M: 3 groups of rows, each row roughly a mix of its group's hidden directions
M (105 x 10)
[[ 2.30 -0.33 -2.25 -1.04  3.17 -1.81  1.49 -0.10  2.21 -1.41]
 [-1.78 -0.39 -0.82 -1.59 -1.58  0.96 -1.94  4.01 -0.48 -2.00]
 [-1.98 -2.09  2.52 -1.40 -0.98  1.37 -0.44  1.90  3.21 -0.71]
 [ 1.06 -0.45 -0.13 -1.30  2.74 -2.47  0.08 -3.67 -0.48  1.91]
 [ 2.14 -0.16  1.86 -2.85 -0.72  0.64 -1.29 -1.12  3.36  1.65]
 [-0.26 -4.15 -0.43 -0.50  1.24 -1.52 -1.56  2.89  1.01 -0.75]
 [-2.45 -0.66  2.04  1.98 -2.10  0.24 -2.45  0.20 -1.96  2.27]
 [-1.03  4.74  0.43 -1.73 -0.10  0.66  1.27 -2.20 -0.16  0.60]
 [ 1.05  0.27 -2.40 -2.37  2.45 -0.94 -2.46  0.38  0.38 -2.86]
 [ 2.96  0.05 -1.78  1.98  0.83 -2.31 -1.39 -2.09 -1.97  1.37]
 [ 1.02  1.31 -0.37 -2.51 -2.11 -1.47 -3.42  2.46 -0.10 -0.63]
 [-1.71 -0.59  1.75  0.72 -3.71  1.77 -0.44  3.08 -0.03  0.75]
 [-1.46  1.62 -0.36 -4.01  1.79 -1.05  1.47 -0.70  2.36 -0.65]
 [ 1.34  3.08 -1.32 -1.99  2.10 -1.79  0.89 -2.66 -0.12  1.22]
 [-0.06 -0.62  1.14  2.67  2.19 -0.65  1.14 -3.22 -1.12  2.64]
 [-1.22 -0.63 -0.19  0.39  2.01  0.90  4.53 -0.80  2.28 -0.79]
 [-1.69 -2.60  1.51  1.59 -2.37  1.64 -1.40  2.68  0.54 -1.33]
 [ 3.40  0.34 -1.09 -2.78  1.34  0.10  0.78  0.59  2.83 -1.61]
 [ 1.46 -0.18 -2.00  0.54  3.95 -1.54  0.84 -2.21 -0.45 -1.93]
 [ 2.77 -1.78  0.59 -1.53  1.43 -0.90 -3.43 -0.98  2.17 -0.37]
 [ 0.56 -0.16 -0.77  1.94  0.75 -1.56 -3.10 -1.80 -2.81  2.35]
 [ 3.87  0.99  1.10 -2.14  1.61 -0.50 -1.19 -2.61  0.65  0.90]
 [-1.36 -0.85 -2.13 -2.41  2.82 -3.12 -0.67  1.32 -0.03 -1.06]
 [-2.30 -1.21  2.12  2.13 -1.95  0.57 -2.41  0.61 -1.24  2.52]
 [ 0.69 -1.20  2.06  2.86 -3.02  3.00 -0.53  1.01 -0.09  0.46]
 [-2.33  0.35 -1.52 -3.36  2.62 -2.13  0.83  0.70  0.63 -1.34]
 [ 3.64  0.44  1.08 -2.55 -0.08 -0.34 -3.44 -0.36  0.73  0.48]
 [ 0.58  3.85  0.66 -1.45 -0.55  0.75  1.53 -3.22  1.36  0.94]
 [ 0.88  1.40  2.23 -0.99 -2.75  2.38  0.47  0.02  2.79  2.00]
 [ 2.26  3.15 -1.07 -0.32  0.94 -1.11  0.82 -3.51 -0.65  1.47]
 [-1.19  0.44 -1.92 -3.31  2.88 -2.73  0.32  0.39  0.69 -1.16]
 [-1.16 -1.25 -1.71 -3.35  2.73 -2.39 -0.16 -0.44 -1.85 -0.24]
 [ 0.86 -0.10 -1.38  0.16  3.05  0.78  3.68 -2.41  1.33 -0.55]
 [-2.50  0.08 -1.71  1.53 -0.71 -0.27  0.43  3.02 -2.67 -2.32]
 [ 1.80  2.66  1.10  1.65 -2.44  2.92  1.24 -1.61 -0.45  0.94]
 [-1.99 -0.92 -2.28 -0.66  0.90 -0.63 -1.87  2.57 -2.26 -2.67]
 [-0.80  0.48  2.21  1.83 -2.10  0.42  2.46 -1.41 -0.36  3.48]
 [ 0.22  3.57 -0.18 -1.76  1.30 -0.05  2.44 -3.11  0.01  0.87]
 [ 1.79  2.27 -2.72  1.08  1.08 -1.52  0.52 -1.86 -3.13  0.37]
 [ 0.12 -1.33 -1.75 -1.31  1.66 -0.53 -2.76  2.45 -0.67 -3.21]
 [ 0.39  0.21 -2.70 -2.71  2.91 -1.49 -0.92  0.28 -0.41 -2.72]
 [-0.36  0.27 -2.53  1.13  2.04 -1.16  1.50  1.41 -1.93 -3.56]
 [-3.43  0.02  0.64  0.32 -3.39  0.94 -1.38  2.62 -0.64  0.32]
 [-1.35  0.25 -2.57  2.16  1.97 -1.11  1.10  0.41 -2.92 -2.42]
 [ 1.94  1.18  1.00 -1.97 -1.97 -0.88 -4.17  0.77 -1.03  0.47]
 [ 1.13  0.28 -2.37 -2.30  2.55 -1.05 -2.28  0.52  0.21 -2.93]
 [-1.79 -1.08 -1.49 -0.85  0.02  0.21 -2.31  3.51 -1.65 -2.50]
 [-1.33 -0.19  2.01  0.15 -3.83  1.79 -0.04  3.02  0.38  0.99]
 [ 4.55  0.77 -0.09 -2.21  1.32 -0.40 -1.76 -1.48  0.70  0.27]
 [-1.08 -4.14  0.75 -0.15 -0.12 -0.31 -1.59  2.98  1.75 -0.69]
 [-1.71 -1.00 -1.25 -3.15  2.40 -1.85 -0.13  2.48  1.00 -1.49]
 [-2.75 -0.98  1.53  2.85 -1.82  0.81 -1.41 -0.02 -2.44  1.73]
 [-3.14  0.39  2.91  1.86 -0.64 -1.34  0.29 -1.40 -1.81  2.12]
 [-1.03 -0.69  2.51  0.22 -3.79  1.75 -0.28  2.29  0.80  1.65]
 [ 0.65 -4.39 -0.32  1.84 -0.45 -0.37 -1.66  2.65  0.07 -0.80]
 [ 2.63  0.94 -1.08 -3.13  1.18 -0.27  1.43  0.58  2.70 -2.01]
 [ 2.42 -1.86  0.83  3.27 -2.15  1.05 -2.34  1.21 -0.75  0.25]
 [-2.81 -0.42  1.41  2.15 -2.12 -0.18 -2.27  0.38 -2.56  1.71]
 [ 2.90 -0.42 -0.97  0.78  3.58 -1.11  1.28 -2.85 -0.02  0.11]
 [ 1.72  0.80  2.10 -1.93 -1.26  0.77 -0.80 -1.90  2.80  2.82]
 [ 0.85  1.88 -1.91  0.45 -0.16  1.42 -1.33  2.32  1.06 -3.95]
 [ 4.44 -0.30  0.56 -1.18 -0.44  0.25 -3.41  0.42  0.11  0.59]
 [-1.72 -1.38  0.56  3.67 -1.29  0.80 -1.29 -0.07 -3.02  1.51]
 [ 0.44  0.51  1.09  3.60 -2.96  2.11 -1.44  1.41  1.30 -0.68]
 [-3.00 -0.89  0.61  1.00 -1.27  2.21  1.04  2.60 -1.38 -2.56]
 [ 0.78 -3.16 -0.02  2.88 -1.06  0.06 -2.35  2.46 -1.46 -0.57]
 [ 0.72 -1.43  1.56  3.64 -2.73  2.15 -1.19  0.64 -1.13  0.73]
 [ 1.48  3.07 -1.14 -1.87  2.04 -1.50  1.34 -2.95 -0.04  0.80]
 [ 2.24  3.32  0.86  1.31 -1.50  1.51  0.41 -2.75 -0.76  1.61]
 [-0.05  1.50 -1.87 -2.89  3.03 -2.74  0.87 -1.52  0.31  0.00]
 [-2.79 -0.82  1.08  3.21 -1.42  0.16 -1.05 -0.21 -2.82  1.70]
 [ 1.28  0.49 -2.66  0.47  3.49 -1.17  0.62 -1.25 -0.26 -3.03]
 [-1.59 -2.05  2.00 -1.68 -0.79  0.51 -1.62  2.47  3.19 -0.77]
 [-0.66 -2.58 -1.74  0.04  1.86 -2.08 -1.57  3.02 -1.67 -1.30]
 [-1.38  3.01  1.33 -1.88  0.00  2.27  3.24 -1.24  0.63 -0.36]
 [ 0.25  1.37 -0.72  1.86 -1.51  2.38 -1.36  2.99  0.72 -2.97]
 [ 1.58  2.49 -2.75  0.01  1.66 -2.28  0.08 -1.93 -2.44  0.17]
 [ 1.90  1.16  1.56  1.04 -0.33  0.15  2.35 -3.27  2.05  2.22]
 [ 3.82 -0.02 -2.04 -1.78  2.40 -1.25 -0.78 -0.08  2.03 -0.26]
 [ 1.23 -0.89 -1.31  2.12  3.43 -0.32  2.03 -2.98 -0.55  0.52]
 [ 0.43  1.28  0.15 -2.23 -2.79 -0.93 -3.32  2.70 -0.25 -0.32]
 [ 0.10  1.56 -2.44  0.45  0.02  0.96 -2.12  2.16  0.35 -3.90]
 [ 1.12 -0.39  1.69 -0.69 -0.50 -0.31 -2.69 -2.95  1.49  3.27]
 [ 0.07  4.33 -0.86 -2.08  1.02 -1.05  0.67 -2.50 -0.23  1.13]
 [ 0.81  1.50  0.79 -3.82 -1.66  1.09  0.47  1.63  2.17 -2.08]
 [-1.08 -0.46 -2.15 -4.12  2.49 -1.29 -0.02  0.50 -1.14 -1.24]
 [-0.56 -2.69  0.16  4.32  1.87 -0.77  1.45 -0.50 -1.04  0.48]
 [ 0.65 -0.46 -2.29  1.43  3.38  0.17  2.73 -2.66  0.16  0.11]
 [ 2.90  1.05 -2.06 -2.63  1.28 -0.64  1.29  0.44  1.53 -2.65]
 [-1.32  1.92  1.97 -2.31 -0.28  1.63  2.43 -1.96  2.61  0.11]
 [ 1.94  1.35  2.22 -0.77 -1.24 -0.16  0.96 -2.43  2.20  3.09]
 [ 2.61  0.84 -1.30 -3.14  1.74 -0.67  0.97  0.17  2.87 -1.51]
 [-1.25 -1.39 -1.41 -3.66  2.62 -2.19  0.06 -0.80 -1.64  0.37]
 [-3.03 -0.62  1.92 -1.49 -0.58  2.45  1.48  2.45  1.34 -1.45]
 [ 3.87  0.53 -1.76 -2.30  2.04 -1.46 -1.10 -0.30  1.59 -0.40]
 [-1.16  0.75  0.97 -1.44 -3.36 -0.28 -3.01  2.92 -0.26  0.06]
 [-0.42 -0.22  1.64  0.16 -2.65 -0.64 -4.05  1.90 -1.11  1.53]
 [-0.03 -0.02 -2.92 -1.90  2.68 -1.65 -1.03  0.63 -0.89 -3.11]
 [-3.04 -0.59 -1.41  1.39  1.35  0.55  4.05 -0.30  0.74 -1.14]
 [ 1.17  0.47  1.92  4.16 -2.68  1.19  0.44 -0.20  1.47  0.59]
 [ 0.35  4.01  0.14  0.47 -0.70  1.23  1.77 -3.03 -1.37  1.18]
 [ 2.70 -0.03  1.54  0.50  0.89 -0.68  2.70 -3.01  2.15  1.34]
 [ 1.89  3.02 -1.96  1.25  0.47 -0.64  0.85 -2.37 -2.91  0.66]
 [-2.74 -1.06  1.29  3.18 -1.26  0.35 -1.21 -0.38 -2.49  2.00]
 [-0.11 -1.33  3.27 -1.03 -2.70  0.54  1.22  0.52  1.25  3.09]]
which group is each row in? (one row of each group first)
[ 2.26 -0.12 -0.22 -1.64  2.60 -1.99 -2.04 -3.13  0.71  0.98] : <90>
[ 4.27 -0.13 -2.08 -0.94  2.29 -1.35 -1.29 -0.28  1.19  0.47] : <84>
[ 2.03 -0.03  2.03  2.53 -2.91  3.10  0.20 -0.47  0.42  0.93] : <80>

[-0.39  0.83 -2.33  3.55  1.44  0.28 -0.45  0.55 -1.85 -3.00] : <90>
[ 1.33  2.00  0.03 -4.18 -0.07 -0.01  1.09  0.43  2.48 -1.79] : <84>
[ 2.74  0.50  2.43 -1.27 -1.66 -0.56 -3.65  0.48 -0.56  1.33] : <84>
[-0.76 -0.03 -1.10 -1.79 -1.33  0.67 -1.95  3.80  0.50 -2.87] : <90>
[-1.48  3.31 -0.59  0.46 -0.66  1.45  3.66 -1.42 -0.64  1.40] : <90>
[-2.81 -3.22  1.02 -0.98  0.25  0.82  1.13  2.27  1.64 -1.97] : <80>
[-0.95  0.76  0.96 -0.69 -3.47 -0.66 -2.99  2.85 -1.27 -0.04] : <84>
[ 0.78 -3.89 -0.67  2.00 -0.40 -0.95 -2.40  2.51 -0.50 -0.64] : <80>
[-0.27 -3.12 -1.48  1.62  0.34 -1.00 -1.76  3.28 -1.93 -0.85] : <80>
[-0.27  3.88  0.40 -2.09  0.70  0.56  2.31 -2.75  0.51  0.58] : <80>
[ 2.59  1.22 -2.58  0.48  2.01 -2.50 -0.77 -1.06 -2.49  0.80] : <80>
